In the rows, zero is written as 128.
Where one turn sends some rows of the set: a few examples, then the rows asked:
j598: [118 138 150 153 101 127 131 127 136 132 148 134 168 147 130 108 128]
j547: [138  97 123  97 114 155 107 129 128 122 122 114 121 126 121 100 114]
j526: [124 142 117 142 122 138 141 120  99 110  88 140 142 146  95 126 143]
j104: [116 129 131 145 147 119 103 131 183 143 114  98 118 150 135 119 131]
j615: [144 124 102 118 144 146 124 114 160 111 105 103  97 120 119 146 131]
j920: [134 136 117 122 116 125 149 123 143  85 144 120 146 117  93 110 128]
j155: [124 138 147 128 116  98 116 138 170 118 150 154 119 140 139 124 142]
j60: [156 133 120 122 153 136 109 119 165 124 108 129 118 106 141 116 162]
j317: [126 125 112 122 131 155 143 120 148 112 106 107 101 149 118 153 100]
j646: [149 122 124 142 140  94 113 149 128 108 107 139 131 119 102 140 167]
j476: [135 159 143 137 153 115 141 165 134 151 137 118 145 137 115 134 125]
j649: [124 123 127 141 111 121 134 113 154 148 105  93  92 148 138 108 141]
j372: [120 126 121 139 154 121 103 129 181 146 124  98 123 148 138 126 132]
j558: [125 137 110 129 124 147 147 115 139 111 110 113 115 142 109 163  93]
j668: [142 119  99 121 145 142 138 122 158 107 105 106  91 126 119 146 124]
j118: [132 160 140 138 132 121 110 148 110 120 111 160 162 131 116 119 120]
j960: [127 163 142 127 133 116 117 141 107 117 120 158 161 142 119 127 121]
j554: [144 136 133 148 128 137 120 142 115 113 128 131 176 118 102 151 117]
j484: [151 102 126 109 127 149 116 147 128 152 122 102 114 112 132 111 113]
j27: [153 125 116 128 146 136 114 129 171 131 109 132 118 106 144 110 162]
j393: [127  97 124 158 121 102 138 137 136 101 125 116 119 137 104 159 145]
j750: [111 157 146 142 121 103 116 122 119 126 123 153 150 164 135 130 132]
j862: [130 138 126 163 106 114 133 110 148  81 117 146 146 135 114 138 147]
j381: [129 116 126 138 112 116 144 111 143 145 111  94  92 153 142 107 142]
j334: [114 150 129 139 134 113 118 139 118  95 110 162 147 149 106 128 135]
j974: [118 160 137 123 117 148 128 129 118 124 118 138 144 151 114 136  89]
j122: [156 122 134 157 139 120 118 147 146 161  89 113 117 120 143 144 133]
j755: [106 108 133 156 103 111 149 135 130 114 142 109 135 152 102 141 118]
j336: [127  98 121 101 104 153 109 123 124 124 136 125 135 126 118 106 112]
j865: [109 147 123 144 141 120 114 132 129  96 112 169 144 149 110 132 143]
j94: [145 110 134 143 142 132 115 153 144 164  99 110 109 117 146 131 128]
j26: [108 148 143 137 121 108 120 131 114 114 126 166 148 160 128 130 135]
j383: [140 120 128 130 107 132 156 108 114 138  92 101 104 147 130 108 143]
j263: [152 122 145 131  93 121 156 131 108 121 136 132 142 110 125 143 125]
j753: [152 124 112 121 155 137 120 125 166 124 107 122 104 109 146 127 153]
j650: [146 106 130 116 125 156 115 144 128 159 119 105 114 110 133 115 122]
j844: [149 132 155 129  91 106 151 124 138 128 149 132 123 117 147 122 134]
j138: [112 122 132 119  95 128 104 108 118 108 123 154 139 154 120 114 131]
j12: [132 126 123 142  95 125 158 105 109 132  95 115 119 140 119 103 149]
j629: [124 124 123 138 147 115 114 127 175 144 112  91 106 145 141 110 134]
j659: [139 136 123 127 142 130 142 153 140 117 150 102 150 112  93 110 119]
j310: [151 120 142 153 142 133 119 149 140 164  93 117 117 120 146 143 136]

j862 turns into j554
j372 turns into j27
j263 turns into j755
Where do these go?
j484 turns into j381
j60 turns into j310
j753 turns into j94
j383 turns into j317
j526 turns into j974
j650 turns into j649
j646 turns into j476
j659 turns into j844
j750 turns into j865
j26 turns into j334
j558 turns into j336

Where one turn sends some rows of the set: a few examples, then the rows asked:
j641: [107 154 127 153 104 139 121 145  93 117 134 143 144 114 108 130 114 126
  91 153 108]
j16: [ 99 163 108 150 126 129 119 140  98 115 139 114 167 122 136 157 124 136
 106 104  94]
j634: [101 127  79 140 140 124 132 167 159 130 131 131 127 108 127 151 141 102
 148 101 110]
j524: [ 97 164  89 126 156 127 129 148 154 117 120  97 131 121 107  94 134 112
 106 135 107]
j745: [104 167 116 140 116 130 136 163  98 111 137 131 132 109  99 129 110 127
  89 152 103]
j938: [120 126 123 125 141 142 150 110 114 103 142 111 152 109 107  82 120 127
 132 162 121]
j333: [134  96 112 117 128 135 131 139 106 128 141 113 120 121 114 132 154 139
 169 130 138]
j645: [135  99 103 120 138 146 136 134 117 113 135 116 104 119 110 117 141 106
 172 121 138]
j452: [117 117 115 130 103 118 125 119  94 143 135 106 142 115 107 150 123 101
 161  92 100]
j181: [ 88 170  91 133 148 126 128 117 162 118 137 106 148  99 106 116 134 113
 108 138 108]
j881: [106 159 102 150 136 109 126 143 108 109 124 104 157 131 137 161 114 134
 123 103  86]
j856: [141  94 110 140 136 139 155 148 108 111 122 137 123 118 125 117 133 122
 168 115 135]
j501: [105 117  75 140 144 107 123 140 137 117 131 125 113 136 142 148 156 110
 136 109  94]
j991: [128 131 107 135 138 153 152 130 134 108 143  98 130 119 111  91 121 123
 134 176 136]
j708: [116 123  80 131 161 121 119 151 152 118 126 105 126 119 144 137 145  99
 152 107  99]
j842: [130 133 109 129 132 159 150 130 118 118 120  85 155 103  99 110 124 122
 126 174 140]
j431: [147 132 118 157  91 138 141 119 102 136 146 120 128  94 114 141 116 103
 128 161 121]
j572: [131 123 125 160  79 148 135 118 100 137 127 130 133  97 119 146 116 110
 135 146 110]
j729: [ 85 150  79 136 142 132 139 140 142 110 108 102 141 120 106 115 129  90
  92 141  95]
j537: [105 130 112 139  95 140 129 122  96 139 129 108 149 106 121 160 127 116
 148  86  93]

j501 turns into j729
j708 turns into j524
j452 turns into j881
Where do these go?
j641 turns into j572
j634 turns into j181

Where one turn sends some rows of the set: a few examples, then the rows asked:
j161: [106 145 192 156 124 156 118 144 107 117 138 118 139 141 119 141 118 103
 131 140 125 135 147 131 156 134 141 116   6 166 147 154  95 130 124 164
 129 149 119 105 153 108  70 155]
j48: [106 123 131 160 137 150 134 120 104 137 130  91 135 129 143 138 127 142
 139 138 140 116 168  88 174 147  92 132  84 137  98 142 108 104 132 145
 143 123 127 124 153 114  89 149]
j278: [116  96 152 169 133 160 170 186  97 141 132 147 114 122  79 117 129  99
 147 151 136 155 132 142 140 175 162 148  65 149 114 150 134 116 132 170
  88 157  94 111 140 116 128 119]
j504: [105 107 150 142 114 161 157 178  90 132 131 155 114 119  98 116 120  85
 156 138 140 157 118 145 146 170 163 160  76 140 129 152 135 115 117 156
  85 145  85 130 144 105 134 116]
j529: [124  87 159 170 137 167 172 187 106 144 145 131 110 119  82 118 127 102
 148 155 134 152 128 140 142 165 162 164  62 152 109 158 132 104 122 166
  93 166  99 106 143 114 128 127]
j620: [132 170 165 151 152 168 140 152 130 137 164 111 102 140  99 123  99 144
 122 139 134 136 116 123 142 132 173 143  97 179 150 142 119 112 134 143
  94 162 166 121 152 112 119 124]
j954: [118  86 158 165 136 171 174 183 103 144 158 121 108 123  86 116 122 105
 134 159 143 146 121 130 143 163 165 172  71 153 102 159 140 101 113 154
  89 161  98 122 150 115 134 132]
j173: [112  84 126 165 121 159 150 161  87 160 144 125 126  91 114 136 134 153
 128 143 133 148 118 125 146 115 170 165  89 177  97 135 106 120 136 125
 143 167 108 111 154  93 108 151]
j449: [ 91 132 128 161 135 142 140 135 100 117 130 134 147 137 135 164 106 141
 111 129 130 122 160 118 161 147 132 133  74 159 124 141 106 125 146 154
 132 104 147 135 129 111  83 187]
j792: [100  91 136 140 143 170 149 143  94 145 135 111 112  99 125 141 111 141
 163 135 147 123 141 125 154 131 121 178 110 129  91 154 137 101 118 119
 134 149 106 119 139  94 110 136]
j471: [132 182 152 132 127 156 126 146 122 138 143 118 102 131 111 100 114 133
 145 133 137 141 120 115 148 142 160 127  96 163 163 132 118 114 133 144
  96 152 150 123 160 108 126  91]
j183: [131 166 171 149 164 157 139 146 137 121 153 102  99 146  99 129 109 147
 142 144 117 128 119 124 153 144 163 133  90 167 134 157 137 112 126 144
  94 168 161 108 145 103 122 109]
j426: [ 94 149 175 149 120 157 124 114 102 103 125 128 137 167 112 140 115 101
 123 124 138 140 168 111 148 153 135 103  35 146 121 144 104 121 139 153
 128 129 123 119 151 129  90 137]
j368: [104 110 114 164 154 156 179 150  96 144 154 127 110  94 105 134 102 150
 112 166 148 127 143 126 127 157 149 154  80 158  90 147 148 109 144 136
 128 146 116 126 131 122 104 168]
j510: [115 130 174 186 129 177 125 144  93 145 153  99 149 144 115 128 120 126
  95 145 151 151 162 115 154 129 140 118  28 175 129 142 101 130 121 161
 123 146 144 127 167 115  76 159]
j891: [100 111 126 149 143 139 154 164  95 137 105 145 131 104 117 141 107 146
 156 137 130 124 167 144 144 161 133 151  94 127 118 128 147 114 145 155
 116 114 103 130 117 107 108 151]
j517: [100 119 120 128 104 152 157 158  86 152 142 143 112  86 121 117 103 133
 134 134 154 117 137 112 131 140 150 181  93 150 137 126 115 100 138 124
 130 123  95 134 153 116 108 158]
j879: [110 101 147 156 128 162 163 185  93 136 128 156 119 119  91 117 120  92
 154 144 138 160 131 153 144 176 162 153  69 142 128 153 139 118 122 170
  84 146  99 123 133 107 129 121]
j356: [ 97 133 181 154 115 161 108 139  97 111 122 116 161 164 131 146 118 119
 127 115 129 141 166 127 171 137 144 128  41 147 141 146 116 128 107 155
 113 115 140 138 152  95  89 152]
j885: [141 170 164 157 144 149 137 156 136 132 139 115 108 141  96 119 123 148
 142 137 105 140 122 125 151 144 180 132  78 177 152 142 116 113 139 154
  99 165 161 102 150 105 120 113]
j313: [ 93 123 125 135 116 125 125 127 105  98 134 112 139 123 157 151 130 139
 135 142 117 112 129 105 184 147 136 128  53 157 113 168 127 121 109 138
 140 120 133 126 142  85  92 157]
j821: [102 139 172 158 143 164 129 127 100 111 154 100 130 142 121 133 111 111
 111 161 153 136 154 121 153 150 127  95  15 159 114 168 135 130 111 158
 122 148 137 120 148 115  76 140]
j314: [109  89 157 151 121 178 157 170  96 142 144 131 118 132  98 122 120  96
 146 134 145 159 118 132 151 154 163 179  98 140 107 149 131 104 112 143
  88 150  90 138 155 106 143 124]
j343: [107 104 154 142 115 174 158 172  96 140 136 146 116 126  99 117 114  85
 154 130 144 159 122 140 145 162 161 180  90 136 125 148 125 103 118 149
  88 143  88 135 149 109 138 126]
j870: [112 120 177 167 123 178 118 117  99 130 146  79 135 154 124 126 135 119
 126 135 147 145 157  96 168 130 125 120  38 152 100 157 105 114 107 142
 135 157 134 115 175 109  89 125]
j166: [ 99 134 117 148 127 143 141 133  94 133 164 113 120 103 142 132 110 130
 100 167 166 115 138  99 150 141 116 109  56 175 119 144 110 125 137 149
 144 129 131 126 148 121  75 161]
j496: [109 143 185 156 116 178 125 136 103 133 148  87 140 149 129 122 110 117
 123 127 145 122 165  96 163 135 123 157  36 146 143 153 105 101 101 143
 120 127 130 134 177 113  82 163]
j967: [117 104 125 167 118 149 116 147  95 150 139  99 150 108 154 138 140 147
 126 147 140 143 141 116 178 117 126 123  65 174 119 139  96 131 121 157
 148 136 144 120 150  88  79 155]
j407: [131 173 167 139 151 173 125 149 125 143 146 107 106 138 112 116  98 137
 149 128 141 139 128 128 152 132 145 144 113 155 159 138 123 112 125 146
  90 153 159 127 151 103 119 105]
j194: [112 141 129 146  98 136 137 135 111 134 138 114 132 114 147 128 129 133
 130 133 121 114 143  88 164 141 134 156  51 163 139 141  79  99 136 142
 151 119 120 118 165 113  84 178]
j705: [118  83 153 160 122 178 165 178 101 147 156 124 116 127  94 117 121 102
 132 147 146 161 118 134 145 153 174 180  84 153 105 151 131 100 110 149
  90 154 103 133 153 110 140 134]
j82: [100  93 114 121  98 132 130 158  87 129 118 141 127  88 139 128 134 137
 160 137 132 139 123 138 156 137 164 147  81 149 117 141 137 121 117 134
 135 132 104 122 133  79 117 122]
j542: [137 173 158 142 139 151 123 159 128 133 129 113 114 131 115 109 118 145
 159 134 116 141 127 134 161 146 161 131  87 158 166 143 133 118 119 158
  90 150 161 118 146  91 120  98]
j15: [ 94 122 137 151 121 135 128 122 101 115 132 134 129 131 130 164 133 124
 129 132 126 129 132 107 161 127 133 108  65 175 105 142  76 131 158 142
 158 144 120  98 143 112  84 149]
j267: [101 125 153 146 150 148 129 141 111 125 145 109 125 110 145 163 106 124
 147 151 136 106 141 129 167 127  97 134  57 158 127 164 101 121 129 155
 147 142 126 101 131 100  62 171]
j882: [129 160 164 140 144 167 122 144 123 134 155 105 104 140 110 122 113 140
 139 135 136 146 106 124 155 121 167 131 107 174 140 143 120 121 123 136
  99 170 160 120 156  96 125  96]
j154: [132 180 152 153 151 148 141 149 129 129 134 117 107 144  98 110 115 149
 141 138 119 134 138 119 148 163 161 121  89 158 150 140 137 113 139 157
  88 147 162 117 145 114 125 103]
j67: [ 98 138 161 136  89 158 115 119  95 106 145 108 140 153 134 119 126 112
 111 129 146 138 146  94 163 143 156 124  28 156 129 154 115 114 101 135
 126 122 136 139 172 108  99 136]
j406: [111 100 141 154 152 137 155 169 109 133 130 122 119  84 121 149 124 146
 162 165 107 121 126 150 153 144 148 154  57 155 104 161 144 117 126 147
 134 164  96  97 125  86  95 155]
j576: [111 115 118 148 116 128 162 153 104 137 120 154 113  94 104 127 132 134
 144 148 118 138 138 127 127 155 167 137  62 161 109 126 109 110 168 147
 146 147  86  98 135 123 109 144]

j891 turns into j82
j882 turns into j620
Where do these go?
j705 turns into j954
j166 turns into j267
j161 turns into j426

